In the rows, 128 means zero.
Rotation paths and how fast each direction turns (degrees a step)
Each turn is a multiple of 5 degrees from 10 to 175, or 0.
Each row of a path follows its step; steps can be skipped.
Path 1:
step 0: [135 123 124 136 126 129 127 125 129 127 132 136 130 129 122 129 130 121
 136 133 135 122 131 132 130 133 130 139 128 118 123 119 132 124 128 133
 136 132 131 129 125 119 133 130 125 127 129 116 127 132 130 138 125 130
 124 126 129 125 131 135 119 135 124 126 131 124]
step 2: [130 131 121 132 126 125 137 136 129 123 117 141 129 125 119 128 128 127
 125 136 136 119 133 132 129 130 131 130 128 127 137 122 128 132 128 127
 137 120 132 119 133 133 133 120 130 128 131 127 125 132 129 131 127 130
 120 118 124 131 129 128 127 126 125 131 121 126]
step 3: [126 131 129 122 133 125 130 135 130 116 130 135 132 131 119 125 121 122
 125 135 129 125 130 131 121 133 125 123 124 123 126 118 126 123 131 135
 125 130 125 128 137 126 132 125 134 131 135 119 118 119 126 133 134 133
 121 133 129 130 130 121 124 133 122 124 132 126]
step 4: [136 131 126 123 126 130 130 128 136 130 122 135 134 130 126 129 132 130
 123 136 133 127 126 131 130 123 126 137 134 127 129 110 124 129 130 121
 127 120 119 134 132 128 126 121 133 128 135 123 130 123 137 130 124 132
 128 135 126 132 124 127 124 129 134 118 130 131]
step 5: [133 130 133 129 131 122 127 126 129 131 118 127 133 135 125 120 131 125
 128 133 131 128 130 141 131 134 127 131 132 128 135 126 126 120 128 133
 120 125 123 128 120 124 126 118 136 127 142 123 126 134 130 134 127 132
 125 124 124 122 131 130 128 134 117 125 122 126]
step 6: [133 119 130 130 128 132 128 124 124 129 121 130 133 138 128 126 126 125
 127 138 134 130 129 128 137 132 126 131 128 121 127 118 129 122 133 139
 143 127 118 123 128 117 129 129 131 132 125 124 122 126 127 125 127 138
 123 128 127 127 120 128 131 131 128 127 125 130]
step 7: [135 128 129 127 122 135 131 127 136 133 129 131 134 139 127 128 122 126
 126 129 127 122 131 129 135 127 124 135 130 128 140 116 132 126 131 131
 131 128 133 118 125 127 124 125 133 122 126 128 118 128 128 136 129 124
 129 134 125 132 131 117 132 120 120 124 127 123]
step 8: [137 132 124 133 130 134 135 134 132 117 124 132 132 132 127 125 129 124
 122 132 125 132 127 133 131 143 130 132 134 133 127 117 135 131 127 134
 129 129 121 124 128 132 131 124 128 124 128 128 124 121 122 131 121 128
 124 122 118 121 132 126 121 123 127 134 124 124]
step 9: [130 133 128 127 128 130 123 122 132 118 126 138 125 134 127 127 128 131
 132 135 127 122 137 134 127 134 136 131 136 127 122 121 123 129 121 134
 130 126 122 133 128 124 130 125 128 124 124 116 116 131 129 127 129 127
 124 134 128 131 125 113 123 128 122 129 127 128]
step 10: [132 129 121 132 130 133 137 122 132 130 124 133 133 127 134 121 131 120
 124 133 133 124 129 134 126 131 120 127 125 125 127 111 122 140 117 128
 125 126 115 130 125 128 122 127 130 129 130 131 126 131 131 133 132 125
 127 131 133 126 126 125 131 127 125 124 124 123]
step 11: [123 132 141 130 130 129 135 125 128 135 123 134 130 128 132 131 128 122
 131 130 135 124 132 131 127 140 130 135 133 123 129 123 129 135 127 131
 125 124 123 122 131 121 126 120 126 131 130 122 133 129 120 130 133 132
 124 127 113 127 132 123 128 134 124 122 118 126]
step 12: [128 126 136 129 126 135 132 125 125 125 130 131 128 125 123 116 126 127
 124 133 130 133 131 127 129 134 127 120 126 127 133 115 128 116 118 126
 128 122 123 122 127 116 125 129 127 126 126 125 123 127 133 129 133 130
 118 136 115 132 125 125 130 126 132 127 127 130]
Directions:
[126 128 131 127 127 129 130 130 129 129 131 128 129 127 129 130 127 128
 126 128 128 127 127 128 128 128 128 126 129 127 129 127 129 128 129 130
 128 127 128 126 129 128 131 131 128 128 128 130 127 125 127 130 128 127
 129 128 126 131 127 128 127 129 128 126 127 126] => 85
[129 127 126 129 128 128 126 126 128 128 128 127 126 129 129 127 128 130
 130 129 127 127 128 129 129 126 130 129 127 127 128 125 132 129 127 131
 127 129 128 126 128 129 130 130 127 127 127 127 129 126 126 130 126 127
 129 126 129 128 128 128 128 126 126 130 128 129] => 45
[130 128 129 129 128 129 129 131 130 128 128 127 129 128 128 127 128 129
 129 129 126 128 130 130 127 129 131 129 127 125 128 127 129 130 128 129
 128 124 127 126 128 128 127 128 127 128 128 128 128 128 130 127 129 130
 126 129 128 126 127 128 129 128 126 127 131 127] => 0
